In the data rows, 128 means zero.
Some points:
[158 154 136  73 150 104 128 138 131  94 123 150 143  46 155 186 171 166 202 101 116  58 141 141 163  81 122 106 128 115  63 117 109 141 144 121 120 141  98 162 196 104  92  86 102 131 158 138  78 129 114 145 121 109]
[163 118 130  65 112  82 107 103 145 160 123 116 101 159 135 141 108  95 134 149  73  99  99 151  92 134 160 155 102 126 144 126 168  83 155  92 154 151  75  91 101  91 135 198 126 166 111 157 116 127 132 126 129 122]
[149  90 149  87 119 126 186 121  79 166  56 114 103  94 132 160  92 149  98 129 115 177 138 141 163 117 135 146  98 152 178 147 114 140 125 128 158 108  87 111 152 155 102 125 120 150 149 164 130 109 125 166 140 156]
[ 76 116 138 131  71 125  67  72 156  68 247 184  73 171 124 142 130 147  90 182 138 178 120 154 145 167  62 186 107 145 108 156 111 238  60 131 148 116 105 100  57  72  98 127 160 150  91  63 162 164 151 127 107 182]
[114 224 135 148 133 150 124 190 154 154 115 133 164 159 110  62  97 132 108 157 161 115  78 116 109  87 117 197 133 177 134 114 113 171 142 222  93  99 157 109 106  89 130 151 147 139  81 116 166 154 105 125 117 152]
[168 155  59 130  65 121 155  68 143 191  62 130 178  91 125 171 128 106 133 166 172 114 180 114  74 169 129 104 142 100  97 124 131  87  96 127 163 112 105 121 142  64 153 133  89  85 112 149 132  80 165 184 141  97]
[111 120 112 130 168 114 131 214 125 138 149 120 191 117 181 123 110 101  88 111  85 132  62 145 132 139 163 146 128 112 175 133  71 133 138 144 101 127 122 120 119 134 112  99 177 112  62 128 166  83 192  97  99 105]
[ 89 130  57  92 126 138 161  88  99 101  86 146 142  73 118 141 140 136 166 121  80  70 170 189 129 147 133 136 133 156  89 104 105 153 138 128 156 108 121 162 183 175 126 114  42 135 137 142  72 106  99 130 118 148]
[151  99 189 152 122 196 134  98  68  91 117 124 135 134 149 124 133 116 125 207 103 119  74  93 183 169 143 129 200 121 140 161 150 109 199 139  94 129 138 150 137 142  97 133 168 151 137  97 168 104 110 139 150 114]
[161 113 120 129 159 173  75 107 118 104 148 146 124 129 174  88 116 106 114 172 146 101 136 117 136 156 117  80  76 145 161 166 139 133 160 152 102 120  90 134 114 158 120 127 158 152 147 171 169  86 121 116 163 132]
[152  91 159 146 109 120 127 154  95 141 139 110 140 114 103 149 121 161 150 123  66 139 127 135 122  88 111  91 138  95 104 117 108 123 170  91 138 125 128 152 107 135 106 126  48  95 114 184  82 144 129 161 157 132]
[118 149  85 155 101 127 101 218 176 102  73  98 149 133  58 113 176 115  73 135 133 145 137 188 101 182 104 175 116 114 131 160 137 131 107 152 124  77 146 194  90 161 107 142 150 125  99 155 150 168 111 127 135  95]
[149  95 103 168  76 152 224  95 129  96 152 186  67 128 171 140 132 104 155  74 110 150  91  52 110  99 118 169  84 180 155  95 147  85 104 113  99 152 119  67 160 180  88 104 140 124 130 129 142 150 137  79 124 100]
[117 166  91 126 175 149 118 183 147 118 152 122 118 142  82  59 147 112 162 154 159 182 163 173 133 137 112 140 113  93 140 121 142 146 152 132 168  83 216 154 154 138 173  87  99 143  65 161 107 184 154 120 111  87]
[107 103 147 159 106 120 211  90  63 148 189 135 147 153 142 121 162 193  85 124 146  86 118  88 113  88 225 203 122 133 113 159 151  90 128 101 131 160 184 118 153 123 144  92 185 115 164 118 124 170 114 142 126 167]
[128 114 132 128 112 131 119  99 152 120 184 113 104 207 152  92 155 139  86  75 118 131 161 112 146 143  88 104 117 194 159  60 132  85 162 155 125 168 166 125 145  80 119 111 150 142 140 112 140 149 142  68 110 128]
[106 182 170 151 157 129 101 131 153 117 138  94 123 167 110 103 109  96 113 118 102 115 166 113 126 113 140 151  86 110 145 119 174  96 101 184  99  77 103 152  68 128 160 107 206  99 122  80 124 153 134  95 116 120]
[173 137 125 178 193 130  26 127  61 105 120 163 104  87  49 185  78 199 111 121 182 151 149 124 143 108 153 121 192 160 112 118 183 120  98  55  75 151 124  87 119 174 106 182 118 124 153 102  60 101 185 110 108  82]
[160  97 137 114 131 119 101 122 116 120 150 143 126 113 168 102 104 113 119 117 168 139 132 159 120 104 180 137 158  84 182 123  74  86 112 132 164 184  75  94 157 133 154 162 131  97 175 132 117 163 114 161 108 111]
[112  91 125 167 106  97 147 128 164 169 170 107 146 110 109 106  37  82 145  99 125 173 100 127 210 140 105  55  99  67 128  84 114 121 151  84 111 129 230 117  58  89 160 167 109 177 190  75 186 124 120 130 119 133]
[132 149 104 133 148 170  71 158 187 127 126  49 151 176  94 106 137 145 166  87 124 118 124 158 112 131  76 145 153 114 108 173 163 189 108 132 175 155 163 141 156 131 142 122 146 107 139 146 117 121 175 101 133 177]
[145 145 151  72  89 138 161 157 147 174 117 158 115  83 134 148 182 162 176 129  88 127 204 168 126 132 149  65 170 105 124 130 124 148  91 103 131 148 122 129 171 124 117 143  88 123 152 156  99 111  78 138 116 141]
[111  95 189 105 145 121 133 137  95 153 141 130 125 153 111 127 135 128 160 143 169  80 103  22 155 131 154 109 127 168 140 100 128 147 107 130 185  92 119  71 107 184 118 135 137 103 128 111 140 120  94 186 161 137]
[ 88 183 116  85 163 126 119 105 141  87 145 114 146 149 101 108 119  57 124 103 154 162 107 179  76 130 101 131  87  90 101 133 151 125 145 116 101 118  96 173 130 134 127 128 104 132 117 127 107  79  74  81 198 164]
[ 73 117 144 145 208  85 132 109 141 143  70 135  57 101 140 172 199 145 121 120 158 156 110  92  98  99 107  83 142 109 127 124 124 149 110 156  87 190 113 189 101  94 167  65  56 138 158 167 166  55  89 147  66  71]
[137 113 137 144 100 124 154 109 137 102  98  99 143  90 150 130  95 165 149  94 153 129 124 133 113 151 178  82 178 133  79 173 130  95 109 136 141 106 119  99 127 166 153 157 135 113  82 148  93 132 137 170 121 151]
[110 109 117 144 110  87 141 137 133 169  67 136 142 178 180 159 145  86 103 146 114 111 141  73 129 115  77 110 127 159 119 117  62 132 144 101 113 132 135 132 145  97 150 133 168 130 142  29 145 189 154  88 160 143]
There is one direction along which these points spread out most. Take the direction at right angles to it along which they spread out most. Go by this last direction. How far along it is each point below, from 0 to 99? The average is 50, and the first point in the table lies past the average. One standard deviation of the points above along it is 16.
[ 88 183 116  85 163 126 119 105 141  87 145 114 146 149 101 108 119  57 124 103 154 162 107 179  76 130 101 131  87  90 101 133 151 125 145 116 101 118  96 173 130 134 127 128 104 132 117 127 107  79  74  81 198 164] 71
[111 120 112 130 168 114 131 214 125 138 149 120 191 117 181 123 110 101  88 111  85 132  62 145 132 139 163 146 128 112 175 133  71 133 138 144 101 127 122 120 119 134 112  99 177 112  62 128 166  83 192  97  99 105] 51
[137 113 137 144 100 124 154 109 137 102  98  99 143  90 150 130  95 165 149  94 153 129 124 133 113 151 178  82 178 133  79 173 130  95 109 136 141 106 119  99 127 166 153 157 135 113  82 148  93 132 137 170 121 151] 48
[128 114 132 128 112 131 119  99 152 120 184 113 104 207 152  92 155 139  86  75 118 131 161 112 146 143  88 104 117 194 159  60 132  85 162 155 125 168 166 125 145  80 119 111 150 142 140 112 140 149 142  68 110 128] 38
[ 76 116 138 131  71 125  67  72 156  68 247 184  73 171 124 142 130 147  90 182 138 178 120 154 145 167  62 186 107 145 108 156 111 238  60 131 148 116 105 100  57  72  98 127 160 150  91  63 162 164 151 127 107 182] 47
[117 166  91 126 175 149 118 183 147 118 152 122 118 142  82  59 147 112 162 154 159 182 163 173 133 137 112 140 113  93 140 121 142 146 152 132 168  83 216 154 154 138 173  87  99 143  65 161 107 184 154 120 111  87] 81
[112  91 125 167 106  97 147 128 164 169 170 107 146 110 109 106  37  82 145  99 125 173 100 127 210 140 105  55  99  67 128  84 114 121 151  84 111 129 230 117  58  89 160 167 109 177 190  75 186 124 120 130 119 133] 43
[168 155  59 130  65 121 155  68 143 191  62 130 178  91 125 171 128 106 133 166 172 114 180 114  74 169 129 104 142 100  97 124 131  87  96 127 163 112 105 121 142  64 153 133  89  85 112 149 132  80 165 184 141  97] 58
